In the rows, 128 means zero.
Each path below is one point turned by a fixed rotation once a step. After each direction that follows a path, write how fast that rotation turns it, in deg/step (0 if it stays still).
Each turn is a multiple of 5 degrees from 10 to 175, or 0.
Each row of a path follows its step; steps can be skipped.
path 1
step 0: [129 126 137 127 134 129 131 134 131 136 120 143 143 129 133 128 124 124
 121 147 135 130 113 123 120 135]
step 1: [127 125 138 132 122 128 121 126 135 128 124 126 139 122 128 102 120 129
 132 119 123 135 124 128 114 138]
step 2: [138 130 130 107 125 121 134 129 118 127 127 126 126 134 126 114 122 131
 135 122 138 114 132 129 129 144]
step 3: [133 130 128 124 115 132 141 120 135 120 124 127 108 123 138 132 141 123
 121 117 133 126 126 134 122 137]
step 4: [136 127 128 123 118 138 118 138 133 147 138 129 120 129 133 148 129 130
 126 121 137 127 126 120 121 132]
step 5: [130 118 118 140 121 127 130 118 125 137 128 149 135 118 132 135 128 126
 145 125 128 130 134 120 121 125]
step 6: [127 114 121 122 129 129 114 141 117 128 126 144 133 126 140 117 128 127
 119 130 117 122 140 133 127 124]
step 7: [116 125 135 123 136 115 132 141 142 123 111 137 130 128 123 128 135 116
 131 126 124 119 131 134 123 134]
step 8: [139 149 128 128 121 128 122 133 139 136 114 127 134 134 130 119 135 135
 127 135 131 126 120 140 121 134]
step 9: [137 131 129 132 128 139 141 132 128 129 124 119 144 122 127 124 122 123
 129 121 150 129 133 129 116 136]
step 10: [140 128 139 117 114 127 133 130 113 122 130 141 123 119 124 124 122 133
 121 126 134 142 126 121 122 132]
step 11: [129 117 124 129 114 115 129 130 128 136 137 124 117 122 132 119 132 113
 122 119 127 121 125 112 128 137]
Speeds:
[127 125 127 126 125 130 128 122 127 129 132 127 121 123 129 130 127 133
 127 122 131 125 125 125 132 131]	45
[134 128 124 128 132 125 126 127 132 124 130 130 124 133 121 126 132 125
 123 125 126 124 128 129 129 130]	80
[126 127 135 127 125 126 122 131 132 129 125 128 125 129 123 132 126 126
 127 124 125 132 122 125 127 127]	110
[129 121 130 131 124 127 130 130 125 132 136 131 130 127 124 128 135 127
 126 131 129 128 126 127 127 122]	60
[131 125 126 124 127 129 126 125 123 123 128 129 135 127 126 126 124 126
 131 121 129 130 128 131 129 123]	90
[127 126 136 129 128 130 128 126 128 128 123 125 129 133 127 124 132 134
 130 126 130 122 128 134 129 128]	60
path 2
step 0: [118 133 136 127 122 140 122 132 131 137 127 132 128 134 118 118 124 143
 122 140 124 127 133 120 116 145]
step 1: [132 125 121 130 136 136 137 131 131 138 141 121 142 132 136 125 126 134
 143 140 121 114 135 130 118 134]
step 2: [119 134 128 133 126 125 146 126 132 142 139 131 130 126 118 123 133 120
 128 122 135 108 116 127 119 125]
step 3: [128 132 114 140 131 129 131 123 120 135 144 123 124 131 128 140 142 130
 119 136 143 123 131 128 137 121]
step 4: [108 138 128 128 127 115 117 133 115 132 130 136 122 128 128 130 140 140
 120 135 132 135 125 123 119 128]
step 5: [135 121 128 125 130 135 125 140 116 126 135 132 136 130 144 129 137 135
 136 148 126 138 117 133 119 126]
step 6: [124 126 151 134 128 128 139 125 127 128 139 144 139 125 122 119 128 124
 134 134 123 134 115 120 124 124]
step 7: [146 122 135 141 127 141 129 123 123 131 147 127 128 132 122 122 122 132
 114 136 129 123 131 122 133 124]
step 8: [122 132 120 133 133 115 127 124 114 142 138 130 127 131 114 119 118 136
 119 126 116 128 136 122 122 135]
step 9: [137 127 113 128 136 128 135 140 121 135 137 114 122 132 129 124 137 134
 125 124 124 128 123 140 109 125]
step 10: [114 124 125 132 133 120 149 126 125 127 128 128 134 134 113 126 142 125
 131 127 133 143 117 136 125 125]
step 11: [127 125 138 132 130 145 126 124 129 125 134 124 126 138 126 124 149 140
 119 128 143 139 131 126 128 118]
Speeds:
[131 131 124 126 128 126 128 131 128 128 128 128 132 129 131 124 127 121
 135 128 128 130 126 129 118 129]	90
[133 125 125 130 129 131 128 126 130 125 133 123 130 130 137 132 128 128
 125 130 126 129 132 131 127 124]	175
[125 126 135 131 127 132 130 128 126 126 124 128 131 133 133 120 128 129
 131 129 128 125 132 128 130 129]	65
path 3
step 0: [111 132 138 130 119 131 136 134 127 119 118 134 129 133 130 130 119 133
 128 130 151 117 120 129 134 122]
step 1: [133 125 124 123 138 127 108 123 127 131 129 147 123 128 142 119 129 136
 117 134 115 120 125 124 126 125]
step 2: [137 122 132 122 116 126 119 125 122 139 131 107 128 129 123 131 135 120
 144 126 125 132 112 126 123 138]
step 3: [112 136 126 141 132 132 135 124 117 117 118 126 126 118 123 125 127 120
 137 119 139 120 138 118 123 118]
step 4: [142 123 121 125 134 129 122 122 137 117 141 139 138 124 138 127 126 129
 117 120 120 137 139 136 117 121]
step 5: [127 127 126 122 126 137 135 134 140 140 132 119 127 136 121 138 132 117
 125 123 139 138 110 135 132 140]
step 6: [113 139 135 137 140 129 133 141 123 132 124 136 125 132 120 110 135 124
 126 135 127 118 139 127 133 127]
step 7: [143 125 139 123 122 123 112 126 132 124 130 125 134 127 132 132 124 144
 128 139 121 124 140 145 122 131]
step 8: [133 124 119 124 128 135 128 134 126 134 112 125 116 125 124 147 123 133
 135 125 145 128 113 120 129 130]
step 9: [128 133 112 137 131 119 133 133 109 129 133 140 128 128 131 110 133 130
 131 121 119 123 125 125 131 116]
step 10: [119 123 128 122 113 122 116 111 138 120 140 119 138 136 125 130 125 128
 136 125 122 130 128 144 125 126]
step 11: [114 121 135 120 131 141 128 133 140 128 115 135 118 125 123 129 126 125
 126 116 138 134 127 109 122 132]
Speeds:
[130 123 130 128 122 131 131 124 126 127 120 126 130 132 127 131 131 124
 126 130 127 129 126 134 127 126]	135
[130 124 135 125 128 126 127 129 128 122 125 125 128 122 123 128 123 130
 124 123 131 128 132 128 128 125]	95
[127 134 128 128 121 131 128 125 130 130 131 122 129 124 130 129 126 130
 126 125 132 123 126 132 132 131]	140
[130 129 125 121 129 130 128 129 122 125 128 132 122 127 132 130 125 124
 124 127 128 131 126 131 130 133]	100
[121 125 123 127 124 129 131 131 134 126 132 129 130 131 127 125 125 127
 125 125 128 134 128 130 130 124]	65
path 4
step 0: [133 140 121 133 119 128 144 110 125 129 132 125 138 135 136 122 122 124
 124 131 116 121 127 141 130 126]
step 1: [136 125 119 123 122 130 117 129 140 126 129 134 137 140 114 139 122 118
 120 119 123 117 117 134 124 122]
step 2: [118 129 115 123 127 115 130 128 124 112 130 131 133 131 134 111 120 118
 119 127 127 134 120 120 112 132]
step 3: [132 123 140 136 127 146 125 118 137 118 132 133 130 136 139 120 116 116
 135 128 131 131 119 131 124 123]
step 4: [111 134 136 136 123 124 134 121 125 121 131 120 146 130 115 141 128 118
 129 132 127 129 126 140 115 127]
step 5: [122 135 134 122 134 125 119 129 131 120 120 130 129 131 125 136 116 135
 121 117 129 144 106 124 128 118]
step 6: [124 128 132 140 141 131 127 130 120 129 120 122 137 121 141 118 118 124
 116 122 131 134 139 131 114 118]
step 7: [133 147 140 136 135 133 124 122 129 126 133 130 126 135 120 133 114 134
 135 136 128 115 129 126 120 113]
step 8: [125 136 117 129 124 123 131 129 111 130 119 124 136 132 133 153 125 122
 125 125 128 127 130 115 124 119]
step 9: [138 127 120 131 134 140 113 126 132 119 122 138 136 113 134 131 125 143
 122 129 125 128 123 115 116 129]
step 10: [123 131 122 135 135 131 130 126 136 127 133 115 129 124 143 129 131 121
 125 149 140 120 133 121 123 116]
step 11: [132 128 132 135 121 133 119 126 119 116 140 122 117 132 131 146 139 137
 131 132 118 126 119 127 123 117]
Speeds:
[129 127 124 125 132 127 126 136 129 127 132 128 128 119 129 125 124 127
 123 127 132 128 125 130 128 127]	95
[127 123 132 125 133 126 130 121 127 127 127 133 125 124 133 128 127 128
 124 124 126 129 129 123 127 132]	110
[128 127 128 133 136 130 128 129 129 130 129 123 124 130 133 123 125 125
 132 133 125 127 127 128 126 132]	100
path 5
step 0: [120 130 123 123 134 125 124 130 126 121 116 124 120 143 127 118 135 120
 124 123 129 114 132 136 128 126]
step 1: [119 123 121 119 121 118 115 125 127 124 127 117 128 119 119 132 127 134
 122 139 134 132 126 132 129 133]
step 2: [126 132 135 139 122 120 121 127 130 130 123 132 130 115 126 125 115 124
 127 118 133 112 125 128 132 119]
step 3: [135 132 132 139 120 124 123 123 122 122 122 115 133 143 128 123 131 129
 126 117 137 137 126 127 130 129]
step 4: [118 135 127 125 121 129 134 115 142 132 129 119 121 121 131 126 138 129
 123 121 126 130 121 130 128 136]
step 5: [134 124 125 134 121 120 133 132 142 112 137 128 130 126 120 130 134 127
 130 129 127 122 129 135 132 115]
step 6: [129 131 121 137 136 123 116 117 128 121 123 127 131 125 145 133 138 130
 126 127 132 129 139 126 127 123]
step 7: [130 127 115 138 127 117 138 129 131 132 115 120 119 118 122 123 122 126
 130 128 123 137 134 125 127 136]
step 8: [137 138 131 120 126 128 129 135 142 129 128 126 125 125 131 123 121 131
 117 123 134 136 139 132 136 115]
step 9: [120 141 128 143 123 125 124 127 124 123 141 138 127 132 132 122 128 124
 120 134 123 138 132 130 126 131]
step 10: [123 123 124 125 124 133 131 131 133 117 109 132 129 127 136 113 131 121
 128 132 119 128 126 130 133 131]
step 11: [121 128 123 131 127 141 126 138 130 121 127 112 130 123 122 137 124 128
 117 140 133 129 134 126 132 124]
Speeds:
[126 128 131 125 126 127 130 132 132 124 126 128 120 125 128 135 124 132
 128 128 128 130 122 125 127 124]	115
[128 126 132 132 127 131 132 123 131 126 128 122 137 129 128 131 129 132
 129 127 128 124 122 126 128 130]	40
[125 131 125 129 127 135 124 123 125 130 134 128 126 123 129 134 128 129
 124 128 128 129 129 124 128 132]	145
[124 126 125 134 126 133 129 129 124 127 122 131 128 128 131 127 129 128
 136 124 132 131 128 124 129 127]	100
